128 stands for zero in the data rows.
One hidden rule gives every row of this table a label. Here are some rows, each with its label.
(116 176 93 126 76 161 190 162 121 75 67 231 41 181 141 94 146 121 114
 136 187 1 109 125) z222
(156 86 166 133 140 129 77 101 119 113 77 102 109 87 96 119 159 73 143
 146 95 136 144 184) z963
(150 115 158 148 103 115 132 145 105 113 116 136 106 104 100 104 150 87 129
 136 134 144 131 156) z222
(118 121 168 106 153 132 80 122 156 115 81 117 92 137 130 121 104 151 126
 137 118 80 95 140) z963
(121 59 176 120 195 125 39 42 198 136 136 65 112 76 106 175 87 164 195
 128 57 147 138 129) z963
(77 214 66 191 48 170 180 202 106 135 120 170 107 163 77 112 147 110 106
 131 180 105 114 120) z222
(134 94 207 132 123 99 92 144 169 110 97 98 75 107 82 102 122 129 161
 145 108 113 99 146) z222
(122 105 147 46 180 133 85 57 172 89 140 136 117 156 154 184 70 159 102
 164 140 92 111 102) z963
(102 141 109 107 144 133 146 115 116 130 151 164 125 145 180 125 90 163 99
 110 158 105 124 112) z963
(95 118 85 183 139 136 149 97 122 189 193 123 157 71 154 137 104 154 175
 58 103 192 162 107) z963
(148 136 140 56 155 122 122 127 130 103 118 135 141 176 175 134 120 148 83
 147 146 91 103 120) z764
(123 110 161 112 162 138 71 111 162 128 96 103 99 130 130 120 105 157 139
 131 105 98 110 138) z963
(62 193 81 152 74 173 158 140 73 111 72 227 63 151 131 101 96 84 83
 124 209 63 119 141) z222
(134 112 131 159 130 114 147 134 119 153 167 107 148 91 122 116 137 133 159
 97 104 179 146 126) z416
(80 147 111 195 62 156 145 134 106 127 97 174 68 100 64 121 115 72 148
 136 155 130 134 144) z222
(90 174 104 134 90 156 157 147 83 112 83 204 83 153 140 105 110 97 79
 126 192 84 116 142) z222
(165 112 149 125 107 136 76 140 184 115 52 65 116 146 44 164 179 83 159
 198 93 99 115 137) z416
(103 124 156 82 149 127 111 98 163 103 126 157 94 144 147 136 66 164 112
 141 153 89 97 108) z963
(117 99 110 164 149 119 146 102 122 165 196 108 167 77 147 134 118 152 173
 76 95 195 166 116) z963
(148 197 38 154 101 134 212 192 48 162 182 164 209 166 170 113 198 115 69
 90 159 164 157 116) z416
(113 82 206 118 147 100 78 105 190 119 96 92 69 96 106 115 82 158 179
 135 97 105 98 130) z963
(161 167 92 104 110 130 171 172 66 114 119 165 167 181 160 108 175 94 59
 137 169 118 131 130) z416
(56 151 112 187 71 154 142 153 155 158 91 130 68 113 93 107 85 139 172
 109 137 98 110 119) z222
(124 48 170 141 231 127 32 30 175 153 174 56 132 57 139 155 92 180 192
 102 38 177 154 147) z963
(161 146 143 53 129 113 146 148 112 85 107 156 138 191 169 123 129 122 64
 150 169 85 104 112) z416
(166 86 145 141 185 117 59 108 153 168 132 38 172 96 120 135 168 143 171
 118 40 169 150 157) z764
(71 137 102 125 163 149 138 79 127 152 175 164 122 120 195 139 53 181 126
 78 142 122 130 100) z963
(130 142 149 100 130 146 92 139 126 88 45 150 80 167 131 107 122 111 83
 158 156 52 91 154) z222
(125 118 111 145 121 117 152 129 129 176 145 104 162 100 162 125 120 143 170
 80 109 151 155 103) z764
(181 136 132 109 112 111 156 169 87 114 117 127 163 155 139 106 181 104 94
 134 139 128 138 136) z416
(69 169 114 197 56 150 147 188 145 168 77 132 71 123 79 93 112 128 166
 104 145 95 106 126) z222
(123 166 64 233 72 132 194 200 63 176 176 136 172 105 98 101 199 92 137
 85 124 201 172 146) z416
(175 77 132 77 228 109 97 62 117 148 190 88 206 107 207 159 130 166 129
 98 73 173 162 124) z963
(128 94 171 126 125 105 113 124 157 127 112 99 102 100 121 113 109 139 167
 120 114 123 114 127) z963
(136 131 182 89 104 110 123 164 159 87 73 133 83 154 107 106 121 126 115
 169 153 75 80 128) z222
(109 175 36 138 147 148 190 122 63 165 211 175 199 149 217 140 125 160 84
 68 158 161 160 100) z963
(109 77 155 152 167 110 115 68 143 145 195 117 128 59 138 136 90 157 173
 94 98 184 149 128) z963
(85 172 74 203 59 147 169 189 125 179 116 117 131 125 104 107 135 129 168
 88 137 128 129 102) z416
(191 86 143 127 170 112 88 124 144 166 131 33 197 106 135 132 174 137 170
 116 50 170 150 141) z764
(134 126 170 70 112 123 124 121 112 70 58 180 73 150 135 115 101 91 82
 168 175 68 105 137) z963
(81 79 151 152 167 128 94 49 178 142 175 114 89 58 127 151 57 174 189
 99 95 158 130 122) z963
(200 102 131 83 185 102 124 119 105 135 164 92 213 136 183 137 172 143 104
 122 90 164 152 132) z963
(83 139 127 179 86 138 130 148 157 141 108 118 82 114 75 122 107 131 173
 128 132 117 114 123) z222
(136 161 102 111 103 145 159 143 74 107 96 187 124 159 152 111 145 83 71
 142 174 101 135 139) z416
(116 191 64 168 76 148 190 189 61 141 133 176 144 155 139 93 169 102 82
 103 170 127 134 126) z416
(182 85 152 106 132 113 111 109 107 127 65 104 144 106 138 122 158 77 142
 133 107 128 160 154) z764
(138 98 108 134 148 103 152 106 128 179 173 92 190 91 178 142 114 160 176
 73 93 179 164 100) z963
(99 89 121 146 162 120 131 70 142 168 187 107 152 74 168 150 82 164 186
 72 94 177 159 104) z963
(115 147 87 181 74 142 163 146 88 159 104 147 124 101 114 111 144 81 147
 103 141 140 157 133) z416
(137 146 144 103 124 153 87 138 135 94 53 133 89 168 99 124 146 106 98
 174 142 64 102 152) z222
(66 139 82 194 86 159 142 101 148 149 168 137 100 97 60 174 99 117 175
 133 129 162 146 106) z963
(45 173 82 199 82 113 172 154 125 122 126 174 89 168 97 59 89 154 104
 126 192 69 59 115) z222
(104 206 56 161 54 165 176 174 120 110 134 174 121 186 58 161 159 85 90
 174 181 122 120 104) z416
(44 211 56 175 73 181 169 165 122 136 128 194 84 168 103 126 101 141 101
 124 188 88 104 106) z222
(159 143 96 190 86 113 181 183 78 148 157 121 169 103 99 96 197 87 139
 107 119 193 163 142) z416
(122 179 95 121 105 137 166 177 98 130 127 156 139 180 153 110 139 135 78
 128 167 99 108 122) z416
(102 138 120 184 83 136 129 137 146 116 149 128 94 107 39 151 142 105 152
 155 129 162 129 131) z222
(154 205 26 153 91 144 223 194 14 152 167 191 210 173 179 110 203 87 52
 94 176 160 172 130) z416
(155 129 129 155 118 105 144 160 103 137 161 111 162 112 117 106 173 119 129
 112 108 176 146 142) z416
(134 87 177 134 147 110 93 105 164 130 125 85 114 91 105 121 124 139 168
 130 90 142 125 142) z963
(198 73 172 98 151 78 126 126 122 127 150 83 175 100 148 120 159 120 143
 123 83 177 152 131) z764
(189 179 58 109 114 127 198 173 21 127 150 174 218 176 184 118 213 82 38
 119 166 151 168 135) z416
(145 65 193 96 157 104 87 65 183 87 157 105 100 85 84 173 92 125 163
 168 99 161 127 123) z963
(140 101 169 119 121 109 101 137 170 136 97 78 115 115 108 120 118 141 168
 132 102 118 112 123) z416
(148 91 161 141 167 124 60 120 174 157 105 47 138 98 110 124 146 154 175
 125 60 135 131 150) z764
(52 152 75 200 90 150 154 140 140 192 127 131 113 104 131 115 87 163 187
 68 129 126 135 100) z416
(77 168 112 209 56 150 148 179 141 139 117 135 77 119 46 114 132 112 159
 126 143 131 115 131) z222
(180 104 184 138 123 91 103 169 136 113 112 83 124 108 80 100 179 107 140
 153 98 149 117 162) z416
(114 126 127 89 206 170 41 47 186 116 126 107 125 152 134 190 93 168 117
 162 101 90 112 125) z764
(126 171 124 119 87 140 145 175 111 100 90 164 105 171 108 117 145 100 84
 159 172 82 98 126) z222
(118 123 117 162 87 133 140 139 102 50 107 155 85 145 40 143 166 77 169
 172 142 183 143 178) z222
(146 149 120 94 156 161 64 115 169 99 100 100 131 189 85 179 156 117 95
 200 115 91 111 142) z764
(105 111 134 111 161 125 115 85 147 130 158 133 126 112 165 140 76 167 133
 111 127 128 126 117) z963
(127 164 124 83 105 143 154 153 88 89 75 197 103 183 162 103 120 101 55
 144 193 67 108 131) z222
(160 92 132 141 158 105 135 101 119 155 185 96 173 80 144 133 143 135 157
 97 87 197 160 133) z963
(157 98 131 61 194 101 139 75 113 120 192 131 185 125 212 148 107 165 98
 105 124 155 143 107) z963
(59 204 59 169 90 166 176 164 87 156 137 187 108 155 150 105 109 144 97
 91 183 102 122 118) z222
(127 148 133 104 108 130 128 140 152 96 113 137 108 172 92 148 127 123 103
 172 151 98 102 117) z222
(152 75 154 109 164 132 49 67 212 108 129 53 131 108 52 204 141 117 181
 193 68 151 132 122) z764
(130 100 145 152 135 105 130 121 134 137 170 109 129 86 111 125 132 138 159
 111 99 178 138 132) z963
(113 175 78 137 111 137 176 168 86 143 153 161 155 160 157 116 144 136 93
 102 157 129 133 114) z416
(81 114 100 189 146 135 146 88 117 165 208 139 130 60 134 135 96 160 168
 78 107 192 155 126) z963
(217 26 169 112 193 68 102 80 123 127 208 61 213 83 160 121 193 123 159
 153 76 201 125 150) z963
(134 141 139 80 119 143 135 114 76 81 66 199 91 153 159 112 117 83 61
 152 183 72 125 150) z963
(88 197 94 157 71 147 168 202 105 132 102 169 98 173 126 97 126 134 96
 117 177 87 97 118) z222
(76 157 93 192 74 143 156 171 138 183 105 125 112 121 104 100 115 145 179
 90 132 115 116 111) z222
(161 119 115 174 128 98 158 154 90 153 188 102 178 93 116 107 185 112 142
 104 96 206 164 145) z416
(145 131 111 161 94 113 163 166 104 156 129 109 161 114 128 107 167 114 150
 104 119 161 151 127) z416
(55 108 153 163 143 136 106 79 165 135 153 145 65 73 113 130 56 166 172
 106 126 136 113 130) z963
(159 138 155 88 88 117 135 163 136 71 83 146 100 165 81 138 151 84 92
 196 163 94 106 129) z222
(229 137 125 58 129 93 178 158 57 95 132 144 206 171 183 115 202 80 47
 146 149 147 151 139) z416
(136 98 150 103 190 120 82 95 147 138 141 87 143 117 162 138 118 161 136
 117 91 130 129 134) z764
(154 78 147 108 157 139 45 65 213 122 115 48 136 120 59 213 140 112 182
 196 65 141 137 121) z764
(149 97 128 72 216 129 88 69 135 136 164 106 179 130 198 154 113 172 108
 114 94 136 137 122) z963
(105 155 94 141 126 132 156 138 99 148 164 152 145 140 161 123 118 149 111
 99 144 133 130 111) z416
(124 153 122 187 69 133 137 166 142 105 137 122 99 123 17 144 165 79 143
 177 130 159 125 140) z222
(198 97 184 75 138 151 101 130 136 109 61 125 119 96 123 112 157 90 144
 169 110 124 144 147) z416
(92 59 203 134 188 124 41 55 200 136 126 83 66 67 116 132 59 182 195
 115 76 131 107 140) z963
(104 62 211 115 170 106 72 67 188 122 124 102 70 71 126 125 48 169 187
 127 98 122 106 135) z963
Which label does each new row get?
(198 119 124 85 154 99 149 139 85 122 158 117 202 140 179 123 166 121 89
 121 115 155 151 125) z416
(178 156 131 95 106 140 106 164 164 81 91 107 135 196 46 175 199 78 91
 225 128 98 108 135) z416
(188 78 177 111 150 80 131 131 127 116 171 90 163 95 133 115 156 120 139
 129 92 183 148 141) z416
(186 139 124 65 124 117 167 131 49 86 105 184 156 161 179 118 158 69 47
 145 177 108 147 144) z416
(108 140 147 175 92 124 132 172 124 123 104 136 80 114 82 87 130 114 143
 128 140 119 111 152) z222
(50 155 70 137 136 172 140 68 142 132 181 177 111 132 135 188 61 153 127
 126 160 129 132 90) z963
(117 74 183 120 172 112 92 81 162 120 153 107 103 86 137 128 80 168 162
 117 94 144 123 127) z963
(160 101 151 115 115 116 120 122 117 129 68 110 125 109 119 122 145 80 147
 139 115 123 146 146) z764
(89 84 168 118 142 122 99 81 192 134 112 103 84 90 122 140 53 164 186
 119 110 114 112 109) z963
(84 221 43 164 69 171 196 186 54 134 120 213 125 179 146 103 149 104 62
 106 204 97 130 126) z416
(119 103 168 149 135 153 44 115 159 139 27 84 72 103 92 111 125 104 172
 142 87 83 121 174) z963
(119 74 181 102 157 101 99 85 178 138 128 95 113 86 152 126 67 169 185
 112 96 125 120 109) z963
(133 68 161 122 175 94 114 71 152 143 181 98 144 72 157 143 89 155 173
 99 90 180 152 119) z963
(37 154 79 125 162 161 135 72 123 151 170 189 111 137 207 139 35 198 114
 73 160 100 120 97) z963
(111 65 185 135 191 127 43 64 200 141 129 68 95 79 103 140 90 171 190
 125 60 141 121 144) z963
(107 171 133 95 105 136 146 172 120 107 94 170 97 183 149 98 107 140 78
 134 179 57 79 115) z222
(143 160 126 115 95 135 138 170 119 96 95 146 111 166 96 124 152 97 95
 169 160 94 108 136) z222
(149 135 145 46 136 120 118 111 152 72 123 156 119 185 135 169 101 132 76
 187 166 84 98 100) z764
(154 117 141 56 180 111 114 102 131 113 143 128 164 158 190 145 120 153 87
 129 131 115 120 124) z764
(218 104 149 112 113 75 160 181 110 130 134 79 194 124 126 109 208 94 134
 133 102 170 149 132) z416
